In the rows, zero is written as 128.
One turn moves every row onto another: examples first, then more rows asked:
simut: [143 116 143 135 134 170 102 134 135 109  93 111 150 157 104]
lofe: [126 119 176 124 165 140  95 112 140  99 118 160 139 146 114]
poki: [117  90 129 150  87 132 116 112 150 109 154 140 137 163 117]
Zafak: [ 94  84 175 111 150 131 159 120 131 120 117 152 125 133 168]
Nupi: [128 133 139 144 120 131 147 123 138 121 156 119 125 182 172]
Rozi: [ 86 142 158 103 119 134 135 111 167 149 110 165 138 176 157]
Temit: [ 82 107 135 101 148 131 113 135 180 142 121 136 165 134 160]
Laki: [ 93 109 131 120 134 156 134 151 185 125 115 106 157 147 117]
Tagi: [132 133 144 108 156 152 113 127 116 100 148 122 131 182 127]
tet: [147 125 157 130 117 115 117 103  92 128 125 155 114 159 153]
bula: [ 85 105 177 101 137 102 135 112 117 133 111 135 169 163 112]
lavub: [133 109 148 113 119 144 136 123 161 150 132 149 125  88 153]
kon: [110  98 162 139 122 132 110 104 157 128  84  87 136 133 117]
fekan: [113 132 168 135 125 101 123 120  97 145 105 145 110 121 119]
Fuvif: [117 127 165 128 103 127 153 148 120 151  82 148 104 134 130]
Vul: [119 114 124 115 100 150 132 121 155  97  97 158 168 179 134]
vomo: [140 116 137 170  99 149 137 131 158 130 100 109 143 157 148]
vevu: [123 106  98 162 139 123 159 117 129 137 126 139 150 138 135]
Viz: [117 128 190  88 113 148  92 137 149 117 114 122 121 168 135]
mebi: [ 93  93 119  99 144 119  94 106 162 123 147 142 157 149 133]
kolob: [124  78 126 123 128 111 112 143 114 124 119 124 122 107 107]
Baluk: [109 123 130 129 101 126 155 137 134 164 123  93 147 138 164]
Figob: [139  94 138 120 115 140 137 130 130 139 147 118  85 164 113]
Lef: [ 96 146 179  96 121 139 109 122 150 166  95 138 123 142 149]
temuz: [126 145 144 114 146 134 140 146 117 135 158 166 150 152 162]
Zafa: [ 99  94 125 140 153  92 127 134 126 121 131 143 151 112 131]
vivav: [124 129 149 104 105 115 114 115 147 163 126 131 169 118  97]
dev: [141 117 134  85 129 157 153 139 134 128  91 135 115 180 130]

lavub goes to vivav
Temit goes to Lef
temuz goes to Baluk
Where do these go?
mebi goes to Rozi
Viz goes to tet
vomo goes to simut
Figob goes to poki

One turn moves every row onto another: examples first, then more rows asked:
Lazi: [119  75 138 100 101 145 133 121 125 123 100 161 148 103 105 120 101 133
 127  70 143  82 133 128 130 128 107]
fot: [115 110 140 115 152 105 116 135  93 128 127 107 151 159 109 120 121 104
 173 125 131 132 148  76 162 144 149]
Dalo: [135  94 140  94 163 131 131 136 150 129  99 136 132 187 134 107 127 125
 125  96 155 128 136 105 170 133 129]
Gimo: [116 104 138  97 154 136 113 144 118 110 164 131 168 150 131 132 105 113
  97 139 139 141 142 125 161 115 125]
zodim: [105  98 131 119 129 108 110 125  92 149 120 122 153 140  98 116 128 101
 175 107 132 129 119 101 172 132 169]
Gile: [119 105 151  97 110 127 154 123 129 106 110 133 121 109 127 162  99 158
 119 149 148  89 160 102 120 125 102]
rudes: [171 141 128 137 104 164 172 122 131 139 124 145 122 131 101 122 162 131
 144  94 110 104 144 151 117 137 128]
Niv: [124  80 150  72 114 142 141 119 133 101 103 138 138 141 125 130  93 127
 115 111 138  94 150 115 139 132  92]
biz: [173 142 137 115 108 164 177 119 137 126 124 128 107 152 117 131 156 128
 134 128 107 118 149 145 124 133 123]
maz: [168 150 133 135 103 155 178 119 132 134 128 136 112 131 108 138 164 141
 142 124 109 108 151 147 116 133 131]
safed: [115 110 121 133 124 107 117 136  87 158 115 122 127 105 102 121 126 119
 173 126 146 134 112  84 151 127 179]
kugi: [126 121 130 129 147 105 124 146  90 139 123 106 125 124 113 128 118 120
 171 145 145 137 140  58 139 139 158]
Luto: [168 127 117 123 106 141 155 107 140 130 114 119  91 135 116 138 156 123
 124 129  92 127 134 140 114 155 131]
vot: [121 115 119 147 136 135 113 157 106 142 160 156 157  73 113 129 113 139
 108 118 159 131 122 118 128 107 150]
seto: [103 125 125 154 108 114 147 130 101 136 131 121 115  96 108 138 143 161
 151 129 180 121  85 121 124 134 148]
tulel: [127 131 136 122 143 121 152 139 109 103 131  93 103 145 132 134 125 148
 136 158 176 136 117  88 123 150 115]
Bifa: [178 124 116 127 119 146 151 116 139 127 115 125 102 138 113 121 152 115
 131 101  91 125 143 133 106 166 117]
bifes: [118  90 121 113 136 147 104 146 112 135 153 155 172 115 114 109 109 110
 101  95 145 138 111 137 156 109 143]
dadi: [162 129 121 145 116 138 149 108 138 130 124 133 120 131 100 132 162 121
 140  92  88 111 149 146 110 166 122]
lago: [ 92  79 115 119 137 125 125 154 128 140 139 146 167 121 106 132 109 108
 119  55 138 117 114 141 148 135 140]
Varin: [177 133 130 117 108 171 170 122 134 130 120 137 116 151 110 114 157 120
 137  99 106 115 142 147 124 138 123]
Zeza: [126 126 147 116 154 109 150 139 149 131 110 123 109 157 142 150 133 161
 124 159 164 125 148  91 154 122 143]
gol: [105 116 125 116 149 109 151 167 132 122 142 109 116 115 136 175  99 139
 105 153 152 133 140  95 125 128 133]
Bul: [114 100 139 126  97 129 146 125 122 126 107 157 133  71 108 152 107 164
 130 110 152  77 143 116 111 122 117]
zal: [119 129 137 132 154 125 124 158 111 118 169 133 155 109 128 150 110 142
 104 162 152 134 153 103 134 113 132]
gerab: [114 128 135 161 139 105 143 139 138 159 112 153 127 101 117 148 149 175
 144 117 171 103 133 109 141 118 163]
tagoz: [ 91 109 112 147 125 109 142 159 124 151 140 141 136  73 112 166 114 143
 118 105 153 117 112 125 125 121 157]
vibi: [108  88 129  89 162 125 136 162 136 112 139 115 147 163 134 142  92 103
 104 100 136 134 141 110 147 142 115]
rofe: [122  97 130 141 148 126 125 136 139 158 103 168 151 132 107 105 142 138
 145  52 162 105 121 122 157 128 150]
Tozek: [ 98 101 129 141 118 125 131 118 104 130 133 133 157 136  95 109 144 129
 157  67 163 112  87 147 147 147 134]
bop: [119 104 140 107 152 131 136 129 111  96 133 107 146 186 120 105 126 115
 145  95 160 129 119 113 145 163 101]
mobor: [153 132 123 142 102 130 155 101 140 134 123 127 109 127 106 148 167 129
 135 120  87 113 140 155 115 155 133]

Gile goes to Niv
safed goes to kugi
Luto goes to Bifa
Where do these go?
rofe goes to gerab
lago goes to tagoz
biz goes to Varin
Tozek goes to seto
Gimo goes to bifes

One turn moves every row onto another: examples first, then more rows asked:
vek: [119 122 117 125 122 146  85 134 102 119 109 120 191 121 125 138 100 128
 116 108 104 122 160 154 110 149 125]
zazon: [146 147 165 148  80 135 114 126 137 160 113 119 120 156 166 160 126 129
 144 134 116 106 109 147 129 150 114]
Zaki: [130 177 166 111 131  97 126  90 118 122 153 131 132  98 120 131 112 147
 123 154 127 113 147 152 130 128 142]
nuzav: [124 115 105 126 142 106 104 159 109 139 158 123  89 122 114 140 138 138
 128 141 159 161 116 126 134  99 146]
Sus: [147 157  98 128 118 137 121 129 139 143 127  90 182 173 136 162  93 127
 127  98 121 131 125 135 132 117 115]
pelip: [125 154 139 156  94 138  97 133 155 117 141 109 105 137 156 111 125 109
 113 144 132 138 149 121 166 131 160]
vugub: [134 152 159  95 120  94  95 123 143 157 135 133  89 102 122 116  94 143
 116 147 129 132 131 155 124 135 139]
kas: [142 156 118 153 126 154 144  99 113 129 132 141 112 166 122  95 132 139
 123 105 128 150  80 113 128 122  98]
Bipaf: [138 131  78 175 116 142 109 121 112 171 124 118 161 119 130 124 169 133
 112 135 138 128 106 158 120 140 128]
bufan: [128 118 146 107 130 129 126 134 103  91 104 136 133 130 114 180 111 131
 124 100 144  95 106 131 109 114 128]
Fiz: [129 153 126 135 135  90 141 125 132 134 157 138 128 131 111 133 156 176
 125  92 103 154  95 133 119 137  97]
Muf: [140 164 138  72 152 147 113 150 123 160 116 110  95 129 127 139 126 114
 119  93 123 128 110 144 123 145 140]
pusog: [151 128 129 185 110 114 147 112 159 114 144 100 132 140 123 123 137 130
 117 160 123 140 118 160 139  96 137]
fet: [110 105 150 123 122 144  95 120 120 135 151 150 169 131 148 132 117 104
 107 115 113 135 157 182 118 155 114]
bolop: [130 140  96 145 117 124 151 136 117 133 134 130 150  95 122 116  77 157
 126 118 129 133 132  80 133 135 142]
Fulop: [132 121 142 139 147 199 134 135 124 130 137 126 125 198 130 125 127 148
 121 132 143 130 125 135 122 139 122]
nus: [123 129 149 117 157 137 130 149 148 122 152 117 138 159 110 157 162 185
 110 118 126 126 135 161 108 155 129]
dov: [129  87 142 145 156 139 161 150 104 146 138 149 118  90 118 118 143 121
 125 121 104 132 111 159 116 125 136]
Sivu: [130 129 107 136  95 158  98 139 162 123 120 117 104 131 139  95 114 110
  83 115 139 154 129 129 132 161 151]
Lazel: [115 111 103 152 129 131 147 115 121 142 138 164 169  82 125 117 100 126
 104 108 139 104 119 117 132 122 137]

bolop goes to Zaki
Lazel goes to vugub
kas goes to Fiz
Where do these go?
Bipaf goes to nuzav
Muf goes to Sus

